Each row is where one point has got to under a steady rotation. How many ticks took it there?
The counts run from 0 to 396.
[-265,  197, -421, -122, -261,  105,  128,  223,  118, -248,   63,  347,
  -52,  182,   16,   25,  150,  -55,  322, -178, -110, -221, -201, -115,
    8,    4,  -78,   17,  -62,   -1, -159, -135]	57
[-314,   75, -188, -100, -116,  126, -338,  340,  426, -116,  226,  287,
  183,  144,   54,  236,   46,  -78,    1,   64, -107,  -30, -155,   44,
  161, -180,    7,   -1,  -61,  156,  155, -122]	230
[-403,  204, -369,  -39, -127,  127,  -60,  217,  153, -219,   -2,  335,
 -129,  268,  -89,  198,  217,  -93,  142,  -90,   97,  -65, -317,   57,
   25,   48,  -72,   89, -182, -158,  -15,  -62]	17
[-316,  -36, -299,  -31, -271,  209,  -65,  274,  125, -211,  227,  207,
  263,  -85,  287,  -47,  109, -118,  144,  239, -349, -129,   26,   75,
 -175,   27,    3,   66,    5,   17,  -79,  161]	150
[-236,  133, -381,  -28, -212,  127, -226,  398,  -77, -118,  -43,  402,
  -21,   11,  289,   88,  110,   16,   89,  -35,  219, -252,   82,   21,
  188,   92,  -19, -139, -216,  106,   80,  -13]	314
[ 146,  -19, -326,  -35, -188,  273, -111,  252, -100, -328,  117,  281,
  103, -170,  169,  -56,  -43, -291,  127, -344,   69, -176,   50, -183,
  -41,  231, -104,   83,  138,   47,  -73,   75]	375
[ 127,   90, -319,  -51,  -28,  204, -196,  183,  137, -338,  -29,  159,
 -150,  164,  -57,  176, -106, -298,  168, -421,   90, -235, -195, -143,
   -9,  233,  -82,  209,   38,  -22,   70,  -64]	43
[ 118,  351, -386,  -64,   48,  176, -159,  231,   78, -295,   -6,  179,
  -53,  107,    8,  250,   87,   58,  116, -292,    3, -198,   27,   99,
  138,  192, -264,  178,  238,  -94,  -55,  -26]	296
[-313,   56, -207,    0, -216,  214, -312,  322,  294,  -70,  286,  268,
  106,   47,  146,  248,  105,   -3,  -12,  147, -139, -166,   40,  177,
  153,  -72,   62,  -77,  -56,  211,  272,  -78]	228
[-259,  301, -297, -124, -200,  180, -103,  234,  143, -192,   78,  251,
 -106,  303,    9,  315,  156,   17,  144,  -77,  277, -164, -186,  -42,
  212, -111, -104,    3,  -76,  -97,  -46, -182]	308
[-209, -189, -404, -175, -170,  160, -213,  282,  100,  -84,  129,  213,
  179,   -3,  173,  167,   -1, -322,   88, -181,  236,   39,  -67, -265,
  125,  164,   79,  206, -103,  -23,  -48,   87]	368
[-314,  131, -444,  -88, -218,  143,  -38,  391, -127, -188, -152,  390,
  117,   36,  109,  -40,  217,  -17,  145, -124,  141,  -99,  -48,   22,
   62,  105,  -90, -136, -169,  -12,   41,   52]	22
[-374,  235, -401,  -40, -115,  123,  -81,  234,   94, -181,  -36,  336,
  -95,  331,  -59,  166,  273,  -90,  136,  -84,   65,  -96, -286,   67,
  -54,  111, -136,   61, -200, -133,  -52,   -7]	18
[  86, -107, -276,   34, -182,  332, -100,  216,  -16, -445,  128,  254,
  -14, -244,  144,   35, -118, -298,   71, -241,  113, -172,   21, -192,
  -30,   81,  -22,  206,   84,   20,  -43,  126]	377
[  43,  -86, -255, -186,   -3,  213, -373,  350,  168, -245,   72,  384,
  126,   37,   33,  234,   67, -183, -119,  -76,   -7,   31, -310,  109,
  105,  103, -190,   69,  127, -106, -138, -157]	283
[-250,  264, -350,  -65, -185,  238,  -33,  216,  133, -160,  212,  232,
 -182,  185,   39,  379,  200,  118,  134,  -88,  164, -196,  -31,   57,
  291,  -32,  -17,   87,  -10, -109,   47, -115]	306
[  34,  425, -169,   93,  -87,  314, -283,  225,   13, -355,    5,  116,
  -68,  211,  -12,  255,  124,   70,  115,  -64,  118, -333,  -24,  222,
   18,   52, -231,  -64,   92,  -62,  174,   -8]	260
[  76, -105, -290,   85, -127,  380, -110,  172,   36, -458,  152,  190,
  -84, -237,  123,   98, -102, -302,   45, -190,  132, -180,  -20, -156,
  -42,  106,   25,  300,   32,  -17,  -35,  114]	378
[  -3,  178, -195,  -59, -366,  271, -158,   92,  204, -164,  402,  -74,
  -21,  286,  102,  160,    4, -249,  297, -106,  -97, -317,  -55, -107,
 -153,  128,  -28,   81,  119,   54,  113,   -3]	132
[-141,   69, -213,  -65, -144,  118, -397,  426,  130, -268, -152,  418,
  146,  131,  146,   85,   50,  -69,    2,  -31,  158, -104, -168,   45,
   77,  -34, -184, -188, -175,  234,   36,  -72]	274
[-348,  246, -434,  -41, -155,  102,  -54,  273,   10, -115,  -57,  323,
  -49,  303,   -3,   95,  311,  -49,  166,  -92,   97, -102, -237,  117,
  -73,  221, -164,   -3, -178,  -67,  -30,    1]	19
[-126,  -44, -303,   63,   -3,  135, -470,  427,   87, -183, -110,  374,
   67,  -38,  223,  157,   37,  -69, -109,   52,   55, -134,  -32,  201,
   76,  177,  -50,  -16, -202,  149,  127,   53]	277
[-244,  284, -331,  -70, -154,   89, -130,  293,  -59,  -18,  218,  400,
  -76,   37,  239,  129,  147, -177,  200,  -49,  111, -134,  -51,  -72,
  211,  220,  114,  -19, -150, -278,   34,  -42]	357
[  -3,  211, -110, -123, -330,  383, -190,  131,  212, -288,  312, -124,
  243,  196,  -14,  171,   21, -190,  240,  -65,   26,  -89,  -47, -154,
  -10, -132, -138,   39,  244, -109,  165,   33]	170
[-198,  207, -297,  -78, -116,   71,  -92,  230,   32, -158,  174,  323,
   23,   83,  187,   16,   65, -221,  283,  104, -359, -190, -175,   -1,
  -88,  256,  -12,   21,  -37, -312,  -99,   30]	106
[-181,   39, -304, -184, -328,  223,  -10,  255,  -64, -297,  125,  287,
  191,  -51,  202,  -95,   99, -190,  272,  105, -174,  -87, -167,  -80,
 -114,   58,  -91, -110,    1, -278, -213,   58]	109
[ -70,  133, -175,  -18,    7,  178, -353,  351,  140, -384, -133,  176,
  388,    2,  124,  -53,   22, -143,   79,   95, -196,    4, -101,   64,
 -214,  -15, -270,   69,   53,   23,  -32,  232]	198
[-193,  374, -380,  -24, -260,  173,   64,  205,   23, -188,  170,  259,
 -166,  239,  102,   91,  233,   36,  257, -209,  131, -285,  -13,  -76,
  -22,   62, -175,   90,   -5,    6, -150,  -32]	348
[  54,  455, -159,   78,  -18,  302, -305,  213,   89, -370,  -51,  138,
  -65,  240,  -83,  283,   77,   13,   91,  -72,  142, -243,  -64,  140,
   46,   -1, -259,   12,  103, -101,  151,   18]	259
[ -16,  122, -162,  -32, -290,  274, -206,   67,  231, -187,  377, -101,
  -47,  284,   73,  219,  -47, -284,  278,  -50,  -59, -270,  -77, -116,
 -156,  135,   13,  156,  124,  -34,  115,   27]	131
[-100,  169,  -24,  174, -248,  354, -359,  249,  156, -360,  110,  251,
    9,   97,   72,  135,   48,  -81,   17,  194,   28, -246, -125,  170,
  -59, -141, -118, -198,  -65,  125,  241,  -27]	224
[-294,  164, -380, -100, -265,  108,  122,  249,   65, -316,  -63,  368,
  -51,  147,   26,  -14,  119,  -95,  283, -142,  -40, -226, -208, -134,
  -53,  -28, -116,  -18, -130,    7, -149, -102]	58
[-230,  174, -378,  181, -113,  325,   50,  190,    7, -399,   85,  361,
 -270,  -35,   19,  130,  188,   57,   11,  -32,  -18, -306,   -3,  235,
  -14,   80,  -33,  111,  -66,   24,   82,    8]	11
[-140, -229, -449, -204, -204,  219, -182,  219,   40, -223,  -28,  -48,
  123,   68,   79,  214,  -50, -297,  179, -107,  232,  -48,  -72, -197,
   38,  159,   92,  225,  -86, -180,   75,  172]	77
[-262,  275, -253,  -78, -212,  174, -150,  257,  133, -205,    8,  234,
 -106,  367,   40,  257,  156,  -11,  142,  -95,  284, -155, -210,  -53,
  113,  -63, -188,  -39, -145,  -34,  -65, -144]	309
[ -95,  106, -446,   22,  -14,  327, -170,  273,  147, -318,  -69,  -54,
  137,   62,  -20,  268,  129,  157,  -16,  -45,   65, -113,  175,  208,
   65,   15, -183,  291,  140,  141,  122,  212]	252
[-243,  234, -296, -125, -205,  105, -144,  276,  -78,  -85,  233,  451,
  -17,   57,  183,  133,  137, -213,  177,  -49,  115,  -68, -130, -114,
  181,  161,   31,  -79, -100, -338,  -31,  -66]	358
[-213, -284, -457, -227, -377,  341,   16,  269, -127, -221,   66,  104,
  207,  -54,  154,   72,  113, -149,  174,  -62,  191,  -66,   12,  -61,
   20,  161,   -6,   13,   25, -135,   -2,  142]	74
[ -84,   50, -305,  -58,  -33,  142, -348,  467,  138, -254,  -56,  367,
  348, -112,  195,  -33,  101,   26,  -33,    5, -170,  -90,   26,  128,
   22,   30, -215, -111,   25,  226,   39,   57]	237
[ -58,   12, -258,  -54,  -13,  170, -353,  459,  158, -289,  -91,  383,
  365, -186,  152,    5,   -2,  -22,  -67,   25, -166,  -31,   33,  120,
   82,  -49, -141,  -45,   34,  167,   47,   70]	238
